128 stands for zero in the data rows.
There are 3 nested groupings, the coarsest first: each group lies inside one group of the grouping before, and a group may stay whole. The rows also spread widely along one direction, which tells nothing about the groups. In each grouping, the first row asked about is in group 0, and each new group gets the next number.
Each row in order, then its group in each grouping:
104 159 137  78 200  90  98  95 133 135  91 125 168 120 118 116 0 0 0
114 127 138 112 143 135 116 127 142 112  89 127 131 121 129 115 1 1 1
120 145 112 126 150 123 175 147  95 164 177 132 124  93 139 118 2 2 2
133 118 131 129 112 136 119 126 148 112 125 109 105 101 129 133 1 3 3
 67 185 151  68 207  77  99  70 110 146  93  96 189  83 110 110 0 0 0
140 139 105 141 150 117 166 138  88 146 166 132 120 111 114 111 2 2 4
136 109 133 128 134 146 117 135 143 103 119 126 140 133 128 126 1 1 1
154 106 134 166  82 169 125 151 165  95 112 144 122 162 139 153 1 1 1
 57 197 153  47 243  51  94  66  92 169  96 106 188  68  99  77 0 0 0
 89 155 142  83 186  90  90  85 128 137  70 122 168 115 130 126 0 0 0
146  99 135 152  67 148 112 140 144  96 114 118  92 134 129 145 1 3 3
 69 156 160  84 168  97 109 118 116 126 141 101 129  78 106  99 1 3 3
118 154 109 127 160 121 145 131  90 157 166 121 121  87 107  99 2 2 4
228  48  89 214  17 192 163 181 159  97 163 162  88 209 162 167 2 2 4
148 110 109 147 108 155 166 149 106 147 161 155 109 139 141 135 2 2 2
 67 181 141  68 202  99  97  86 106 151  95 111 165  86 107 111 0 0 0
118 150  97 115 161 123 169 122  91 149 160 129 130  91 131  95 2 2 4
184  82  84 190  71 167 163 161 128 124 153 167  96 164 124 150 2 2 4
190  43 139 184  20 184 109 170 184  82 128 128  83 198 148 177 1 3 3
101 172 120 105 195  98 171 122  75 165 165 118 128  71 101  88 2 2 4
132 137 106 128 138 124 162 138 110 150 166 132 110 107 124 123 2 2 4
113 113 150 135 120 123 118 138 139 107 128 117 113 115 122 118 1 3 3
143 102 153 153  96 117 109 152 158 100 123 117 109 140 125 143 1 3 3
 48 180 172  73 220  76 108 110 102 144 147  81 135  62  78  87 1 3 3
198  61 124 194  28 194 126 163 199  68 107 148 105 220 171 185 1 1 1
124 145 136 101 152 111 105 100 127 134  81 133 156 132 130 138 0 0 0
126 128 144 132 119 132 120 122 125 118 113 128 135 136 125 117 1 1 1
219  67 110 193   0 185  95 138 205  71  78 170 117 245 175 206 0 0 0
113 144 122 104 163  93  85 114 128 147  91 134 164 134 138 138 0 0 0
165 100 125 138  82 132  99 116 166 106  76 134 148 177 154 170 0 0 0
139 120 111 144 109 136 159 147 110 150 174 136 112 134 144 131 2 2 2
 54 210 157  52 248  57 109  76  87 168  96 116 171  54  98  95 0 0 0
134 122 140 131 130 154 118 130 151 114 110 130 131 148 133 105 1 1 1
162  97  87 181  87 161 167 156 120 123 167 147 109 163 143 152 2 2 2
139 122 124 130  73 140 170 142 106 150 168 136 120 118 137 128 2 2 2
111 135 153 122 126 123 113 142 136 107 144 102 122 111 111 110 1 3 3
129 155 106 121 146 122 172 131  92 168 167 123 118  89 117  99 2 2 4
144 110  98 171  88 159 163 159 117 127 166 143 104 145 133 139 2 2 4
159 112 108 166  88 151 169 149 121 131 162 144  95 133 136 120 2 2 4
169  93 119 152  75 157  95 113 179 102  87 146 130 203 148 176 0 0 0
134  93 147 149  85 128 112 148 149  93 133 124 102 157 137 138 1 3 3
173  76 121 181  43 171  97 143 185 108  77 141 124 225 172 195 0 0 0
136 125 142 130 108 141 106 140 151 105 132 109 102 138 127 146 1 3 3
 20 210 161  22 255  45 122  51  79 174  99 105 198  37 102  71 0 0 0
 95 167 125  95 201 111 157 123  74 182 183 133 135  73  87  80 2 2 2
